Small tables with named rows and columns. After each table, cells are looked up by row and column.

rumari =
columns: vid, detelaz, kov, mekubab, balok
pima: [0.35, 0.36, 0.32, 0.30, 0.31]
mevu: [0.36, 0.36, 0.33, 0.30, 0.31]
seg: [0.61, 0.32, 0.76, 0.54, 0.30]
limibu: [0.26, 0.23, 0.12, 0.14, 0.27]

seg, detelaz -> 0.32
limibu, detelaz -> 0.23
mevu, vid -> 0.36
seg, vid -> 0.61
seg, balok -> 0.30
pima, detelaz -> 0.36
mevu, balok -> 0.31
limibu, mekubab -> 0.14
limibu, kov -> 0.12
mevu, detelaz -> 0.36
mevu, mekubab -> 0.30
limibu, vid -> 0.26
limibu, balok -> 0.27
seg, kov -> 0.76
pima, balok -> 0.31
Row with the largest vid: seg

Table monu
|  | bubo | nevelar | dudev | vubage | kod | supazo | mes | bor | tak | dib |
|---|---|---|---|---|---|---|---|---|---|---|
| bonel | -364 | -4500 | 3452 | -4882 | 6131 | -2005 | 7572 | 957 | 1790 | 1824 |
| zel | -1022 | -1646 | 9557 | -4828 | 7303 | 296 | 1870 | 1415 | -3466 | 32 |
| ruvet | -985 | 2652 | 2490 | 1417 | 1393 | 447 | 4157 | -261 | -185 | 1396 |
| tof | -1488 | 698 | 823 | 1567 | 55 | 979 | 3520 | 448 | 2149 | 1706 |
| tira | 2843 | -2055 | 6444 | -2025 | 5888 | 4633 | -1441 | 1074 | -647 | -1306 |
| badog | 1563 | 670 | -2444 | 6444 | -5323 | -1213 | 2945 | 254 | 5088 | 4395 |

bonel, tak: 1790
tof, bubo: -1488
tof, dib: 1706
bonel, supazo: -2005
ruvet, supazo: 447
badog, tak: 5088
tira, mes: -1441
Which row has the largest bubo? tira

keb.csv
,zipiro,pok
daz,170,128
par,82,131
duvo,142,106
kif,155,121
fuson,110,195
ribo,56,141
vok,156,107
vakofos,151,160
sulipid,146,100
lafodu,165,110
fena,159,102
zezezez,78,86
ton,175,158
damef,63,134

pok of ribo: 141
pok of fena: 102
pok of vok: 107
pok of ton: 158
zipiro of sulipid: 146
zipiro of damef: 63
zipiro of lafodu: 165
zipiro of fena: 159
zipiro of daz: 170
pok of par: 131
zipiro of par: 82
pok of sulipid: 100
pok of zezezez: 86
Which row has the largest zipiro? ton

suz:
	tep	delodet	gebavi	litepo
sonev	132	144	149	122
zul	61	116	102	172
pufi	203	102	78	70

litepo of pufi = 70
litepo of sonev = 122
tep of sonev = 132
delodet of zul = 116
gebavi of zul = 102
litepo of zul = 172
tep of pufi = 203
delodet of pufi = 102

Table mepa
,faf,fetef,tis
dazi,-0.281,-0.191,0.389
bako,0.273,0.524,0.150
vumeko,-0.777,-0.183,0.433
gik,0.426,0.468,0.275

What is the fetef of vumeko in mepa? -0.183
What is the fetef of dazi in mepa? -0.191
What is the fetef of gik in mepa? 0.468
What is the faf of bako in mepa? 0.273
What is the faf of gik in mepa? 0.426
What is the tis of gik in mepa? 0.275
What is the fetef of bako in mepa? 0.524
What is the tis of vumeko in mepa? 0.433
What is the tis of bako in mepa? 0.150
What is the faf of vumeko in mepa? -0.777
What is the tis of dazi in mepa? 0.389
What is the faf of dazi in mepa? -0.281
Row with the largest tis: vumeko

kup.tsv
	vusodop	nar	lok
lofos	0.268	-0.028	-0.200
gumekof	0.427	0.004	-0.047
zovafi	-0.718	-0.572	0.184
roru	-0.533	0.416	-0.063
sasolar	0.012	0.511	-0.133
bolafa	0.193	0.148	-0.720

What is the lok of gumekof in kup? -0.047
What is the nar of gumekof in kup? 0.004
What is the vusodop of bolafa in kup? 0.193
What is the vusodop of lofos in kup? 0.268
What is the lok of roru in kup? -0.063
What is the nar of sasolar in kup? 0.511
What is the nar of roru in kup? 0.416
What is the lok of bolafa in kup? -0.720
What is the vusodop of sasolar in kup? 0.012
What is the lok of lofos in kup? -0.200
What is the vusodop of gumekof in kup? 0.427
What is the vusodop of roru in kup? -0.533
What is the lok of sasolar in kup? -0.133
What is the lok of zovafi in kup? 0.184
What is the nar of bolafa in kup? 0.148
What is the nar of zovafi in kup? -0.572
What is the vusodop of zovafi in kup? -0.718
What is the nar of lofos in kup? -0.028

tutop =
,mobeza,tuzafur,zin,von,gunodop,rusop,gek,dilurim,bekaro
rof,107,146,117,79,107,90,118,92,117
ludu,128,91,119,114,94,105,95,106,105
gipe,197,177,135,171,57,194,165,53,156
vima,94,150,186,121,159,111,93,98,66
bobuza,77,117,226,71,196,49,86,83,89
bidazof,132,138,131,171,59,156,140,83,151
megi,124,100,135,113,113,129,118,115,103
zisoziz,110,49,107,59,135,57,97,130,137
vubut,163,139,75,156,108,174,163,74,118
nepiva,125,116,130,147,98,149,106,136,126
ditime,116,52,84,29,163,58,132,120,186
lotu,150,172,124,177,94,151,128,53,122
pobo,105,35,52,37,126,63,128,158,161

What is the gek of bobuza in tutop?
86
What is the tuzafur of bobuza in tutop?
117
What is the zin of rof in tutop?
117
What is the tuzafur of pobo in tutop?
35
What is the dilurim of bobuza in tutop?
83
What is the gek of zisoziz in tutop?
97
What is the gunodop of vubut in tutop?
108
What is the dilurim of lotu in tutop?
53
What is the bekaro of rof in tutop?
117
Which row has the largest bekaro? ditime

siz
|  | tupa | zezudeb | bovudeg | zanu | mebates | zuvivop | nupuz | rerufo | rebila |
|---|---|---|---|---|---|---|---|---|---|
| siv | 0.15 | -0.12 | 0.17 | 0.36 | 0.37 | 0.24 | 0.14 | 0.33 | 0.12 |
| miv | 0.11 | 0.09 | 0.30 | 0.35 | 0.13 | -0.04 | -0.12 | 0.08 | 0.52 |
| relo | 0.04 | 0.17 | 0.08 | 0.32 | 0.35 | -0.24 | 0.04 | 0.75 | 0.13 |
| modab | 0.07 | 0.12 | 0.06 | -0.37 | -0.02 | -0.01 | 0.02 | 0.41 | -0.32 |
| firuka | 0.18 | 0.08 | -0.39 | -0.03 | -0.04 | 0.41 | -0.50 | -0.02 | 0.13 |
| dunim | 0.13 | -0.50 | 0.29 | 0.39 | 0.39 | -0.16 | 0.17 | 0.29 | 0.17 |
| mabe | 0.09 | 0.19 | 0.01 | 0.53 | 0.35 | 0.46 | -0.39 | -0.06 | 0.32 |
| saseti | 0.13 | 0.30 | 0.11 | 0.27 | -0.08 | 0.06 | 0.13 | 0.43 | -0.21 |
| ganevo | 0.07 | 0.39 | 0.26 | 0.15 | 0.42 | 0.48 | -0.08 | -0.24 | -0.27 |
| mab | 0.14 | 0.14 | 0.27 | -0.05 | 0.31 | 0.44 | 0.22 | -0.17 | -0.28 |
| gato | 0.05 | -0.13 | -0.24 | -0.26 | -0.38 | 0.18 | 0.02 | 0.22 | 0.43 |

zezudeb of mab = 0.14
zuvivop of mab = 0.44
mebates of dunim = 0.39
rerufo of dunim = 0.29
zanu of siv = 0.36
rebila of modab = -0.32
tupa of ganevo = 0.07
nupuz of miv = -0.12
rebila of saseti = -0.21
tupa of saseti = 0.13
rebila of mabe = 0.32
bovudeg of modab = 0.06
Which row has the largest nupuz? mab

